One turn sends every row of this set to another row. A few are shown first. Where does it send the rows asked after them?
nub: [  0   2   3   3 -10  -6   3  -8 -10  -3   3  -3   4   2   0  -3 -11  -2
   3   0  -7   7  -1 -12]
mapek: [ -3  -6  -3   0 -10   5   4  -2  -7   8  -2   1   1  -4   4   1  -7   6
  -1   3   6  11  -1  -8]
sikil: [ -3   1   4   0  -8   2   0 -19  -4   3   0  -3   0  -1  -9  -5  -9   2
 -15  -2  -6   3  -6   2]
koman: [ -7   4   2   2  -8  -3  -4   1  -5  10   1   7  -1   0 -10  -7  -5  -2
 -17   5   6   0  -4   3]
takiz: [ -7   4   0  12 -12  -6  -4   1  -1  -7   7   5  -2  -5  -7  -9  -7  -4
  -9  -5 -11   7  -4  -2]
goget: [ -4   3   1  -2  -7  -3   1   7  -4  -4   1  -4   2  -1  -9  -7   0   5
 -12  -1  -7  23   2  -1]
Raro: [  2  -8   5  -4  -5   5   4  -5  -2   8  -6  -5   5  -3  -7   0  -3  -4
 -12   6   0   4  -5  -5]
defog: [ -2  -2   2   2   0   5   0  -8  11   2  14  -3   1   2   0  -5  -2   0
 -11   2  -4  11   1   1]
fafam: [ 0 -5  3 -4 -3  1  2 -3  7 -7  7  6  3  5 -2 -1  1  9  2 -9 -1  8  0 -2]
fega: [ -3   8   0   5  -8   1   4   1  -2  -1   3   0   1   4 -18  -8   3   2
  -4 -10  -4  12   3  -6]
Tesez: [-3 12  2  3 -2  1 15  4 -2  3  2 -3  7 -2 -5  1  2 -2 -3  0 -6  1  4  2]
buba: [-1  0  5 -1 -3  5  3 -5  3 10 -6 -3  1 -3 -6 -2 -8 -4 -6 12  1  3 -7  4]
durel: [ -9   1  -4   7  -4   5   7   2  -3   6   6   7  -6  -5  -6 -10  -3   9
 -12  -3   4   9  -7   0]
Buvi: [ -2   2   2   7  -8  -4   3   6  -3   7   1  -4  -3   5  -6 -15  -4   6
 -14  -1   3   9  -2  -7]
foz: [ -7   1  -6   0  -8   3   2  -1  -4   4   1   0   1  -1 -12  -3  -8  -1
 -22   1   3   0   0   0]
Para: [-10   9   2   0  -1  -5   5  -5  -1  -2   0  10   4  -7  -7  -5   2   1
  -3 -11   2   5   2   7]
mefod: [ -6   1  -3   2  -2  -1   0   3   1   2  -2   1   5 -10   1  -4 -10   6
 -15  -5   3   2   2  10]
Negin: [ -3   7  -1  -2 -12   5  -2   1  -9   1  -1   2   2   1  -7   5  -5   7
  -3   6   6  -5   0  -2]
Botef: [-12   4   2   7  -4  -6   3  -5  -7  -9  11   3   0  -7  -3 -11  -6  -1
 -11  -6  -6   1  -5  -2]
pemot: [ -2   2   5  -2  -2   2   0  -2 -13   3   3  -4  -2   1   6  -5  -3  12
  -4   1   4  -3  -2   0]
dosif: [-11   7   5   5 -18   2   1  -6  -1  -7   0  -5   2   0 -12  -5  -3   8
   0  -1   4   3  -3  -4]
gavuz: [ -5  -3  -2   7  -7   5  -2   5  -5   6   7   8   0  -9  -7  -6  -3   9
 -13  -6   1   9  -5   3]
miki: [ -3   2  -1   0  -6  -7   1  -9  -5  -5  -1   2   2  -3   2  -2 -17  -4
   6   0  -6   5  -1  -1]
litez: [-12  -1   5  -2 -16  -2  -3  -8  -1  -8  -4   1   3  -5  -9  -4  -3   6
   0  -7   5   2  -4   1]
lam: [ -1  11   6   7  -3  -6   1  -6   0  -6   6  -4   9  -1  -1  -1  -6   7
 -13   5  -5   5  -1  -3]
bon: [ -9  -1   5   0  -6   3   8   4   1  -5  -4   6  -2  -5 -11  -5   5   6
  -6   0   5  -3 -11  -1]
noz: [ -4  -1   5  -6  -3   2  -1 -14 -12   3   5  -5  -3   0   1  -5   5  -6
  -5  -1  -3   5   2  -4]
bam: [ -4   1   6  -9  -3  -4   4  -4 -13  -3  -1  -1  -4   0   4  -3   5   6
  -8   3  -5  16  -1  -4]
Silu: [ -4  -3   4  -1  -6  10   3   0  -2  -6   0  -1  -1  -2   2  -3  -1 -11
   4   0 -12   7   0   1]
nizu: [-4  4  9  2 -9 -3  2  5 -5  6  2  2 -2 -3  2 -3 10 -9 -3  3 -7  2 -1  0]
kug: [ -3  -4  -2  -2  -5   6  -1  -2  -7  10   2  -1  -1  -1   1  -3 -11   7
   4   4   5  10  -3   1]
fis: [ -3   8  -2  -3  -5   2  -1   0  -3  -4  -3  -1  -4  -3   1   2  -4   5
  -3   8 -10  18   1   7]
Ros: [ -3   1   9   4  -3   1  10   5   0   1   0   6   6  -1  -8 -11   0  -8
  -5  -8 -11  11  -1  -1]
sis: [ -2  -3   1  -3  -5 -12  -3  -5   5  -9  -5   3  -2   3  -4 -10  -9   0
 -11  -2  -5  10  -5   0]
sivo: [  1  -2  -8   2 -14   3  -1   4   1  -1 -10   1  -8   0   3   0  -7   5
  -5   1   0   7   0  -3]
kimez: [ -1   5  10   4 -10 -12  -8  -2   0  -7   1   3  -1   2   2  -6  -1   4
  -3   6  -3   7  -6  -4]
Zezur: [-5  0 11  1 -5  7  7 -2 -6 -2  2  0  0 -2  5 -4  4 -9  4  3 -8  5 -1 -4]
Papos: [ -3  -5   5   2  -4  -2  -1  -8  11   3   8   6   1  -1   4  -4   2  -3
 -12   0  -1  12  -1  -2]
fov: [-6  6  7  5  2  4 13  2  1 -1  3  4  7 -4 -6 -8 -3 -6 -4 -6 -9  7  0  5]
kodos: [-1 -3  3 -6 -5 -6  6  7 -2  4 -5  4 -1  3 -8 -8  2 -8 -1 -8 -8  7  0  3]
pefo: [ -6  -1  -5  -5  -3   7   8   2  -1  -4   2  -7  -4  -1  -4  -3   1  -9
  -5  -2 -10   2   3   5]
guned: [ -3   0   4   3  -9   9   0   8   1  -4   0   1   2  -4 -17  -2   2   7
  -5   0  -1   0  -8   2]
Neder: [ -5   1  -4  -3  -4  -1   2  -7   1 -18   2  -7   1  -1  -1  -1  -8   6
  -9  -1  -5   4  -1  -2]
bedeb: [ -3   6  -4   3 -10   5  -4  -8   2   2  -3   0  -5  -4   1   2  -2 -10
  -1   5  -6  11   4   2]
zapa: [-1  4  4  3 -4  1  6 -3 10 -4  7  7  1  5  0  0  2 10  4 -1  1  8  0 -4]
lotom: [-12   9   5  -3   1  -8   6   1  -3  -3   1   3   1  -7   0  -7   0   5
  -9   3   0  15   0   8]
muv: [ -2   5   5   6 -14  -2  -1 -16   1   6  -5   4  -1  -3  -6  -3  -7  -1
 -14   3  -5   6  -6   0]
ratu: [ -5  -2  -3  -8 -12   1   0   0  -8   0  -6   4  -5   5  -8  -2  -5   3
  -3   2   8  -2  -3  -3]

buba moves to bon
Papos moves to fafam
And these:
mefod moves to pemot
Ros moves to Silu
foz moves to Negin
fis moves to lotom
sikil moves to dosif
mapek moves to gavuz
noz moves to fega
pefo moves to Tesez
takiz moves to miki
Neder moves to lam

One turn sends every row of this set to another row. A few are shown first. Where does it send the rows asked after them?
Vikuz: [  0 -12   5   4   0   4  -4  -1  -7   2  -3   7   7   2]
Laniz: [ 13  -1   3  12   0  -1  -3   4 -12   4   5  -2   1  -4]
gem: [  9  -8  -3   1   1  -2 -11   3  -2   7  -6   5  -7  -1]
nimi: [  4  -2   4   8  -1   2  -7 -11   6  12  -8   1  -7   0]
Rur: [ 10   8   6   9  -2  -1  -6 -12   1  -7  -6   2  -2  -6]
Von: [ 10  -5   4   9   7  -1  -2  -2 -11  -3   5   0   8  -2]
sume: [ 0 -4  3  3 13  4  3 -7 -4  4 -8  6  0  0]
zaved: [  7  -1   2  10   3  -2  -8  -7   7  11 -10  -5  -6  -3]
Bel: [  8   3   1   8   0  -5  -8 -12  -6  -4 -10   5  -8   1]
vakiv: [ 1  6  1 15 -3 -2  2  7 -5  3 -8  3 -2 -4]
sima: [ 10  -4  -3   7   9  -6   1  -5  -4   8   0  -2 -10  -3]
fefiv: [  2  -1   8   7   3  -1  -8 -12  -1  -5  -6   4  -1 -13]
pezi: [  0   0   5  12  -2   0  -5  -6  -9  -1 -14   8  -2 -10]
mep: [ 4 -2 13  3  1  5  0 -6 -1  6  3  0  7 -1]
muku: [  8   2   6   8   4   3   2   2  -2   4 -14   4   9   3]
Pafav: [ 11  -5  -4   7   3  -2  -3   5  -1  -2  -1 -12  -3  -4]
Liko: [  9  -3   4   7   2   1  -4  -1 -14   3   8  -3  -4  -3]
dof: [  8  -2   3   8   3   2   1  -4 -15   2   6   1  -2   3]
ser: [ -2  -7   2   8   0   9  -5  -8   6   0 -11  -1   2   0]
zirid: [ 4  1  4  1  7  9  2 -6  3  1  1 -6 -6 -4]
bobir: [ -1   4   9   6   3  -4  -7   3  -2   2   0 -11  -4  -4]
vidus: [-4 -6 -1  8  6 -4 -4  0 -3  0 -2 10  0 -8]
mapa: [ 2  3  7  5  2 -1 -5 -3  6 -6  5  0  5 -4]
Kopad: [  3   5   8  10  -5   0  -8  -3  -7  -3 -14  -5  -2  -6]
vop: [-2 -2  2  4  7 -8 -7 -5 -7  5 -2  3 -8  6]
Tupaf: [  7  -2  -3  13   3  -1  -5  -3   6   5 -15  -6  -2  -3]
fosuf: [  1  -2   5   8  -4   9  -4 -11   6   6  -8   2  -2   2]
pimif: [ 7 -6 -4  9 -5  2 -1  7 -6 -3 -7  0  4  2]
bilen: [  0  -7  -3  11   3   3  -5  -4   4   0 -16  -2   1  -1]
rak: [11  5  6  8  2  0  6 -8 -3 12  0  2 -2  1]
vifuv: [ 10  -4   7   2   3  -1 -11   6   3   4  -7  -4   7  -3]
zogid: [ 6 10  2  9 -3 -3  0 -4  0  0 -2  7 -1  9]
nava: [ 12  -4   1  12   4  -3  -2   2 -13   2   3   3   5  -3]
Kibe: [  3   0   6   5   2  -5 -13  -8  -7  -4 -10  -5  -6  -3]
gitez: [ 11   3  -3   5  -4   6   1   1   1   4  -3   1 -11   0]
Pek: [ 10   0   5   9   3   3   2  -4 -12  -2   5  -1   5   3]

mep moves to rak
muku moves to sume
And these:
zaved moves to Tupaf
vidus moves to mapa
pezi moves to fefiv
Pek moves to dof

